[114 126 150 138 119 130]
130
[125 126 158 100 117 125 134]
134
[142 131 101 121]
121
[132 138 144 125 139 155]
155
[140 150 126 136]
136
[106 147 151 129 153 129]
129
[137 120 118 102]
102
---
Q:
[[152 132 132 120 131 137 135]
 [140 127 129 134 112 118 137]]
A: 152, 112

Q: [125 127 129 123 133 125 151]
A: 151, 123

Q:
[[129 144 140 145]
 [122 123 125 150]
 [132 132 117 149]]
A: 150, 117

Q:
[[140 116 133 103 132 106]
 [123 133 121 127 128 135]
 [128 133 113 117 120 132]]
A: 140, 103

Q:
[[118 121 134 132]
 [138 115 100 118]]
A: 138, 100

Q: [142  99 138 121 103]
A: 142, 99
---
[115 156 147 140 127]	147
[106 102 109 108 107]	109
[136 102 130 130 137]	130
[140 121 152 120 119]	152
[119 154 144 125 111]	144
[125 121 133 137 102]	133
[107 151 112 135 118]	112
[125 140 139 104 144]	139
---
[[133, 146, 141, 131, 143, 136], [125, 132, 110, 133, 125, 134], [122, 104, 107, 128, 130, 133]]
125
[[157, 152, 115, 105], [120, 147, 107, 114]]
157
[[129, 134, 149, 133, 128], [128, 127, 131, 148, 138]]
129
[[128, 143, 101, 137], [118, 143, 136, 145]]
128
[[155, 135, 130, 102, 134, 130, 151], [106, 123, 126, 150, 123, 126, 109], [99, 121, 126, 157, 121, 126, 103]]
106
[[106, 110, 143, 148, 112, 112], [145, 142, 116, 112, 141, 141], [144, 141, 117, 113, 140, 140]]
145
[[107, 108, 110, 149, 147, 111, 110], [144, 145, 141, 113, 112, 142, 137]]
107
[[119, 118, 146, 133], [101, 148, 129, 114]]
119
[[127, 132, 128, 115, 135], [111, 120, 123, 113, 118], [132, 141, 129, 103, 149]]
111
---
117  112  153  123  125 >> 153, 153

119  156  136  131  127 >> 136, 156

154  134  119  156  106
124  151  149  136  137
112  110  143  103  119
>> 149, 156

112  149  128  155  122  145  123 >> 155, 155

157  129  107  139  143 >> 107, 157

 99  135  127  153  129  115  120 >> 153, 153

 98   99  101  157  155 >> 101, 157
---
[[144, 112, 107, 118], [142, 111, 112, 101]] => 111
[[152, 104, 147, 106, 107, 108, 150], [104, 146, 110, 153, 155, 151, 113], [146, 107, 148, 108, 106, 109, 150]] => 146
[[138, 140, 147, 112, 102, 151], [119, 123, 153, 140, 109, 154], [140, 146, 155, 104, 144, 151]] => 123
[[118, 127, 143, 115], [130, 102, 142, 131]] => 102
[[106, 112, 105, 147], [105, 107, 103, 153], [107, 109, 108, 152]] => 107
[[147, 100, 151, 104, 108, 105, 147], [110, 146, 111, 145, 141, 140, 112]] => 146
[[127, 134, 149, 133, 121, 110], [151, 118, 133, 128, 143, 114]] => 118
[[116, 149, 114, 144, 139, 140, 108], [144, 106, 144, 110, 112, 111, 146], [117, 143, 115, 138, 144, 141, 116]] => 106
---
111	143	106	110	110
144	114	137	140	140
147	111	149	143	149
Answer: 114

142	110	145	113	113	109	146
146	108	150	109	108	110	150
Answer: 108

149	137	109	142	125	127
124	140	130	134	123	136
Answer: 140

126	138	114	130
145	118	147	130
151	123	107	119
Answer: 118

122	150	132	143	136	134
122	143	131	145	138	124
Answer: 143

106	124	107	134
151	135	150	125
Answer: 135

143	139	156	157	138	145
116	120	107	106	120	118
143	138	158	158	138	145
Answer: 120
---
154,140,98,150,123 -> 154, 98

152,140,117,110,106,110
155,116,115,111,105,111
-> 155, 105

111,105,106,132,140 -> 140, 105

98,144,114,142,135 -> 144, 98

140,151,135,123,133,111,142
109,117,122,104,120,138,121
138,99,148,112,142,134,144
-> 151, 99

149,112,113,111,139 -> 149, 111
---
[[125 134 127 153]
 [127 127 152 154]] | 153, 127

[104 118 116 137 123 151] | 151, 104

[101 140  99 136 135 117] | 117, 101

[129 133 140 118 149] | 149, 129

[141 154 139 124 116 123 105] | 105, 141

[116 154 118 116] | 116, 116

[118 105 151 140] | 140, 118

[[136 138 120 110]
 [115 113 138 105]] | 110, 115
---
Q:
[[146 116 119 139 120]
 [133 125 146 126 140]
 [131 130 141 103 122]]
A: 141

Q:
[[151 143 114 118 151 113 110]
 [109 117 145 142 109 146 149]
 [150 143 115 118 150 114 111]]
A: 115

Q:
[[147 139 142 150]
 [145 128 137 141]
 [140 107 109 123]]
A: 109

Q:
[[111 111 152 151 112 112]
 [116 116 146 146 116 117]
 [121 121 140 140 122 122]]
A: 140

Q:
[[153 111 126 154 120 155]
 [156 139 100 117 126 147]
 [117 115 141 144 137 104]]
A: 141

Q:
[[147 100 101 102 155 154 156]
 [118 142 142 141 114 115 114]
 [137 115 115 116 141 140 141]]
A: 115
---
[[120 152 135 123 124 137]
 [143 128 144 148 133 109]] ==> 109

[[152 106 136 113]
 [127 139 151 153]
 [109 113 132 155]] ==> 106

[[129 121 147 125 103 131 133]
 [135 126 122 125 124 129 133]
 [126 133 124 123 130 130 136]] ==> 103

[[148 142 146 110]
 [103 120 124 146]
 [128 136 124 143]] ==> 103

[[109 109 110 150 108 149]
 [122 122 122 138 122 138]] ==> 108

[104 109 140 128 117] ==> 104

[106 116 138 117 132] ==> 106
---
[[118 111 148 119 121 118 131]
 [139 122 152 141 121 139 107]] --> 111

[[128 112 144 136 117 133 139]
 [123 131 131 133 107 139 141]
 [119 107 149 129 120 129 144]] --> 131

[[127 128 119 128 136 139]
 [123 134 124 141 130 103]
 [119 129 126 137 120 131]] --> 134

[[131 132 117 137 129 125]
 [133 128 114 144 125 130]
 [150 115 145 128 121 132]] --> 128

[[139 130 144 120 139 120]
 [141 135 138 151 135 112]
 [120 139 129 140 112 140]] --> 135

[[127 120 126 123 138 135]
 [126 126 122 130 150 129]
 [124 126 131 142 129 137]] --> 126

[[127 141 130 133 131]
 [120 124 133 121 144]
 [120 123 116 101 114]] --> 124
---
[152 126 137 119 144 129] -> 152, 144

[126 156 141 153 132] -> 156, 153

[148 103 119 132] -> 148, 132

[[129 142 106 125 127 113 113]
 [123 150 141 108 155 151 145]
 [103 131 143 154 105 150 125]] -> 155, 154

[[124 140 130 157 153]
 [107 127 133 121 127]] -> 157, 153

[[121 132 118 131 116 117  98]
 [131 127 138 117 113 106 121]] -> 138, 132

[138 122 158 151] -> 158, 151
